rotation ticks, each row followed by its count of ticks
The counts run from 0 to 195.
[127 118 121 120  84 104 115 126  80 126 121 170 129 116 172 112 174 111
 113 130 113 111 116 149 149 138 141 129  88 123 115 111 146 134 161 113
 108 101 153 163 194 117  82 145  77 146 182 127 124] : 26
[117 121 102  74 136 135  94 134 145  66 123  83 102 108 121  95 122 102
 135 106 114  93 122 159 134 145  93 180 130 150 150  92  93  92 142 118
 142 112 124 140 112 128 173 109 179 141  88 147 122] : 188
[112 117  82 119 174 107 145  95 133 156 118 128 177  77 112 103 154 140
 119  96  90 141 127  85  95 123 151 119 145 131 141 109 101 154  83 135
 106 150 165 141 112 118 131 120 109 101  79 103 158] : 59
[118 111 141 107  94  97 130 130 102 130 113 168  95  97 148 110  88 135
 106 155 104  92 173 171 143  81 154 133 101 131 100 114 146 108 104 126
  84 120 153 108 176 169 127 148 133 133 157 163 132] : 93
[100 169 104 143  89 112 120  70 140 137 122 134 123 129  91 142 151 117
 119 154 121 153 135 131 144 102 158  98 124 159  89  56  78 106 108 152
 117 121 163 132  99 169  88 138 140 125 154 132 132] : 108
[165 151 125 149 107 149 137 145 119 112  91 136 157 137 152 148 107 160
 161 127 119 168 111 140 152 159  77  93  97 140 115 131 191 116 133 192
 115 123 131 140 124 125  85 116 141 116 177 109 139] : 36
[157 128 136 128 154  97 140 123 146 164 130 194 122 157 123 180 124 117
 127 127 119 114 169 153 106 151 136  99 132  93 168 120 147 138  92 112
 115 145 176 102 147 126 163 103  77 119  92 160 157] : 163
[112 161 118 105 116 121 109 100 159  67 124  85 133 146 135 132 172 191
 155 103  99 139 118 135 146 144 122 128 130 150 177 147  83 101 157 129
 146 102  81 147 114 118 113  94 132 140 142  90 139] : 120
[117 132 165 122 125 153 127 116 137 132 150  73  92 160 135 174 176 117
 155 159 141 118 123 102 112 132 169 158 117 117  97 157 128 153 151  87
 172  85 126 166 144 127 144 135 140 130 179  92  99] : 15
[105 123 122 112 112 159 103 125 151  99 137  90 106 150 146 119 153 146
 160 139 144 127 129 122 145 116 123 116 132 125 103 153 159 104 160 101
 137  83 113 167 179 117 103 172 124 139 201  65 108] : 19
[153 127 125 135 151  94 141 123 141 157 139 197 111 142 124 163 124 128
 119 127 114 124 184 152 104 140 135  95 134  94 173 125 161 129  86 114
 105 141 171 103 152 128 149 114  59 122  99 158 159] : 162
[106 115  81 146 117 132 130 140 113 160 176 109 106 156  72 135 143 133
 124 127  94 104 197 142 136 150 117 125 128 120 133  95  88 126  76 119
 110 133  90 140 134 139 163 121 147  79  95 140 145] : 178
[103  92 114  99 136 147 119 157 147 124 143 101 147 151 115  94  76 161
 141  85 142 107 153 121  72 136  78 119 171 130 135 140 114 102 155  99
 130 102  97 130 137 106 169 132 109 112  76  96 148] : 70
[106 160 123 101 115 118 126 103 169  76 129  82 143 155 127 135 167 195
 173 110  99 140 114 130 163 137 131 118 128 146 172 153  77 106 160 133
 134 110  86 139 126 131 105 112 137 140 149  96 141] : 119
[ 93 173 104 152  82 106 130  78 135 142 144 133 120 126  93 144 159 132
 128 150 104 151 142 125 148 104 167  97 123 151 101  62  74 106 102 144
 104 130 155 128 109 179  79 151 128 125 154 138 133] : 109
[119  94  73 122 109 112 106 108 135 162 113 134 157 143  64 126 120 139
 111 143 106 117 159 126 126 124 105  97 137 146  95  73  83 149  83 152
 121 102 152 124 110 117 161 111 162  72 100 111 151] : 174
[111 130  94  80 141 149 114 156 158  71 145  79 104 132 104  99 118 125
 167 102 116  93 142 162 158 147  80 146 127 135 162 118  95  86 141 119
 127 125  97 126 140 135 161 137 176 140  91 140 127] : 186
[117 125 104 139 181 127 167 130 126 163 168 109 157 110 119 135 139 145
 133  80 101 134 174  92  77 144 153 129 155 107 160 136 119 140  79 103
 101 154 126 151 131 133 158  98 115  96  81 106 152] : 62
[159 129 134 156  85 129 122  98 111 174  60 159 137 124 123 118 141 125
  85 142 112 173 103 133 156 149 115 111 126 135  99  84 158 148 102 186
 110 134 112 157  92 136  92 127 117  93 140 138 166] : 41
[106 117  98  78 144 155 127 162 156  88 145  83 114 141  92  97 120 125
 179 108 118  86 141 161 175 144  90 138 121 131 155 121  89  97 139 119
 124 138  98 126 151 140 157 154 173 132  90 133 132] : 185
[126 108 127 121 142 164 104 171 166  81 134 106  99 119 128 102  62 118
 153 145 122  96 155 149 133 123 108 150 145 133  89 136 189 102 116 135
 112 113 157 126 173 132 144 155 163 124 158 130 104] : 86
[139 143 121  97 169 135 154 114 187 133  78 144 152 134 109 124 147 149
 169 108 119 150  88 123 163 136 103  99 123 125 177 150 122 143 129 167
 121 165 121 108  99 118 114 159 106 139  81 131 181] : 51
[149 115 125  97 165 102 156 127 165 157 109 180 169 173 104 174 106 133
 170 137 127 107 134 139 131 134 129  77 121 114 146 131 117 159 114 140
 126 133 191  82 147 118 156 121 120 115 104 134 160] : 166
[170 143 150 127 122 138 151 137 105 131  83 153 170 159 161 171 132 108
 167 138 129 141  81 146 166 160 116 119  70 125 109 133 167 154 157 165
 139 127 162 136 146 118 100 111 142 131 177 128 126] : 33
[111 155 159  99 138 155 136 110 181 152 133 123 157 123  97 132 100 126
 183 111 168 127 123 136 135 111 165 149 130 139 118 113  71 110 165  83
 142 139 133 114 116 192 151 149 154 162 108 122 109] : 0
[106 142 154 134 114 138 138 127 121 126 187  65  83 128 138 178 172 147
 150 156 114 122 151 101  84 132 168 158 107 119 110 158 115 138 137  94
 155  90 117 158 140 130 139 129 118 127 165 113  89] : 13
[133 100 152 124  95 119 140 156  97 139 104 138 146  72 168  84 109 137
 114 118 109 130  75 108  80 150 122 150 119 129  98 121 154 163 164 152
 108 113 120 159 139 121  89 155  57 115 123 151 135] : 142
[177 153 158 133 116 127 148 142  91 131 113 156 141 158 174 189 151  97
 147 133 130 129 103 160 139 182 124 134  69 111 131 133 168 145 156 136
 140 122 151 144 157 116 112  84 121 141 175 144 120] : 31
[115 116 104 140 123 137 134 137 124 162 173 110  99 165  69 140 148 115
 121 129 103  97 193 148 143 158 119 138 129 111 142  95  84 130  84 109
 121 136  86 141 131 143 172 117 156  85  88 146 146] : 179
[140 110 142 120 121 145  83 143 161  86 109 121  79 119 135 106  69 112
 117 148 127 104 163 167 123 120 114 160 160 133  96 117 193  88 110 121
 115  95 155 132 152 139 159 126 158 129 155 146 110] : 88
[106  91 130  95 171 151 155 139 153 169 126 107 182 162 108 109  90 139
 158  83 151 109 125 103  98 130 126 115 174 111 121 150 101 144 140  94
 128 124 115 140 147 131 166 143 135 105  89  77 158] : 67
[117 118 104  70 135 126  90 126 133  75 112  89 109  93 125  89 127  94
 124 112 112  94 111 148 138 135 107 180 124 156 137  82  87 103 137 119
 138 111 139 146 116 129 169 112 181 138  91 146 119] : 189
[102 157 127  95 126 113 141 101 173  85 126  94 151 162 117 144 166 181
 186 112 102 129 108 128 169 134 145 112 124 140 165 148  71 119 162 138
 135 120  91 135 133 143  95 130 142 139 152 102 147] : 118
[ 91 127 101 103 138 123 140 144  79  95 146  84 113  56 153  91 118 119
 128 109  82 100 144 125 119 117 146 179  94 158 124 101 100 103 113 125
  97 132 150 143 148 147 132 126 165 135 118 140 115] : 193
[131 117 136 127 188 136 161 121 138 175 144 102 165 153 115 144 125 118
 133  82 133 123 153  94  75 153 155 139 170  96 144 143 116 146 101  87
 131 148 123 152 122 134 182  92 131  99  77 101 153] : 64
[146 100 122 121 136 122 101  94 166 156  65 188 114 122 128 106 126 109
  83 147 138 143 134 132 122 107 126 106 165 116 115 110 186 136  92 133
 115 128 181 124 126 115 129 161  71 123 123 125 161] : 157
[104 161 135 102 112 139 111 124 178  97 157 104 140  98 110 120  86 176
 183 105 146 132 133 132  96 110 134 125 139 148 130 110  82  82 177  99
 129 108 126 117 118 180 131 151 128 162 113 121 107] : 3
[147 145 136  99 163 141 160 110 183 155  74 146 149 146 111 135 154 129
 162 113 124 142  82 133 167 139 112 115 120 112 172 145 118 151 122 160
 130 171 110 110  96 122 118 157 104 139  84 142 180] : 50
[ 81  72  97 112 108 127 129 166 100 137 159 120 122 112 118  90 112 109
 114 125 108  76 140 115  73 120 108 155 116 145  92 122  99 155 133 121
 127 111 141 119 164  86 145 170  93 108  82 141 125] : 76
[106 146 132 122 145 139 153 144  68 110 154  70 101  78 162 126 116 110
 121 105  96 108 162 127 103 128 157 196  92 144 124 118 121  99 109 111
 107 139 139 151 137 157 150  96 176 133 122 147 110] : 195
[135 100  82 120 113 109  97 106 143 146 101 132 152 152  70 136 115 142
 114 141 118 120 157 130 116 131 101  98 146 152 109  78  92 144  95 152
 136 103 160 120 101 114 170  95 166  71 103 109 143] : 173
[ 97 136  90 140 116 145 133 114  82 135 149 100 159  88 149 109 201 144
 127  90  94 145 136 109 125 139 146 156  87 143 139 137 102 137 133 105
 119 129  94 181 151 110  93 110 113 124 138  80 115] : 127
[158 152 136 140 103 116 146 155  80 118 146 163 122 134 182 166 160 119
 140 126 108 125 133 155 138 170 123 129  67 114 143 133 173 124 152 118
 117 122 140 150 182 119  95 100  90 143 172 146 119] : 29
[ 86 135 132 120  96 104 135 119 114 131 181  82 112  83 127 139 149 169
 149 147  97 113 131  90  82 108 181 143 102 144  96 121  74 149 149 111
 133  85 138 141 138 146 119 156 108 126 149 122 102] : 10
[113  93 117 102 122 142 100 151 140 124 142 109 138 150 120  94  80 148
 123  84 141 107 150 126  62 143  73 133 177 137 132 126 120 103 149  93
 144  92  97 136 126 101 179 125 106 112  73 107 139] : 71
[160 122 182 146 122 139 158 162 102 148 120 124  96 106 165 151 122 128
 115 142 110 140 112 108  71 160 128 162  98 110 123 167 188 171 122 147
 137 134 118 141 117 107 125 128  66 110 117 162 136] : 146
[124 107 145 115 186 144 161 126 144 182 131 105 177 164 106 138 113 120
 142  85 145 115 139  99  88 148 152 137 175  98 140 142 110 154 119  86
 135 139 124 151 130 132 182 106 136 102  85  99 154] : 65
[103 113  72 142 108 125 129 139 116 163 170 114 121 143  67 119 136 148
 122 128  90 112 195 132 135 141 115 112 127 132 123  90  85 133  73 135
 103 130 101 134 134 138 153 124 144  71 101 127 144] : 177
[125 122 149 110  97 106 136 135  96 129 127 164  83 107 151 128  90 145
 117 150  99  94 186 178 145  87 151 131  83 134 117 125 147  96 100 120
  84 130 141  99 174 173 133 135 128 136 155 171 135] : 94
[166 153 152 138 110 120 143 151  84 121 129 159 123 148 183 183 155 104
 146 127 118 124 122 160 136 181 122 132  67 109 143 133 173 137 151 124
 131 121 141 148 168 116 110  88 100 138 171 151 114] : 30
[ 95 136 114 114 138 132 146 147  70  99 155  74 104  62 158 110 118 116
 127 103  84 106 161 130 106 117 154 185  91 153 122 110 112  99 111 118
 101 138 146 147 146 152 140 113 169 136 123 145 114] : 194
[154 118 134 106 160  93 154 123 161 170 114 187 156 174 110 180 115 116
 157 139 131 108 141 143 124 142 137  88 120 105 153 125 122 157 111 125
 133 137 191  86 146 122 165 113 110 122 101 143 158] : 165
[144 111  86 118 119 113  95 111 153 137 106 132 154 157  78 151 103 149
 121 144 120 129 159 136 104 141  86  94 145 143 116  86 110 131  97 151
 147  96 160 111  95 109 174  84 163  80  99 115 142] : 172
[136 109 129 121 134 154  88 158 164  78 124 106  83 118 134 102  64 118
 137 146 129 104 165 159 125 122 109 154 152 136  95 129 200  88 111 126
 113 108 148 127 166 138 153 137 161 123 156 135 110] : 87
[ 95 130  80 127 109 130 130 105  92 126 129 102 164  84 148  98 205 146
 117  99  92 144 121 107 129 129 145 152  87 154 133 132  83 143 133 117
 124 119 101 180 146 108  94 115 116 121 139  76 121] : 126
[140 124 125 114  83 121  71 104 120 104 107 146  95 136 162 113 174 102
  93 132 144 125 122 150 138 145 124 139 131 124 114 105 161 107 163  92
 138  68 128 180 160 112 114 124  94 148 185 107 115] : 23
[140 124  96 105 155 114 144 140 169 128 129 153 170 167  94 171  88 170
 183 131 117 117 158 137 125 129  95  61 116 126 146 134 126 132 109 155
 127 124 178  77 142 117 155 116 135 104 104 113 149] : 168
[138 126  91 114 171 108 118  84 160 130  91 129 164  83 118 115 160 128
 106 100 103 149 111  97  96 134 135 130 153 135 155 102 112 150  94 146
 133 142 166 140  80 106 143 102 108 116  68 115 157] : 57
[ 97 112  95  76 132 112 116 126 104  90 116  91 125  61 135  76 124 103
 122 115  96  90 112 133 130 117 131 182 107 161 115  83  86 118 133 128
 115 120 159 142 133 137 141 130 175 137 109 141 120] : 191
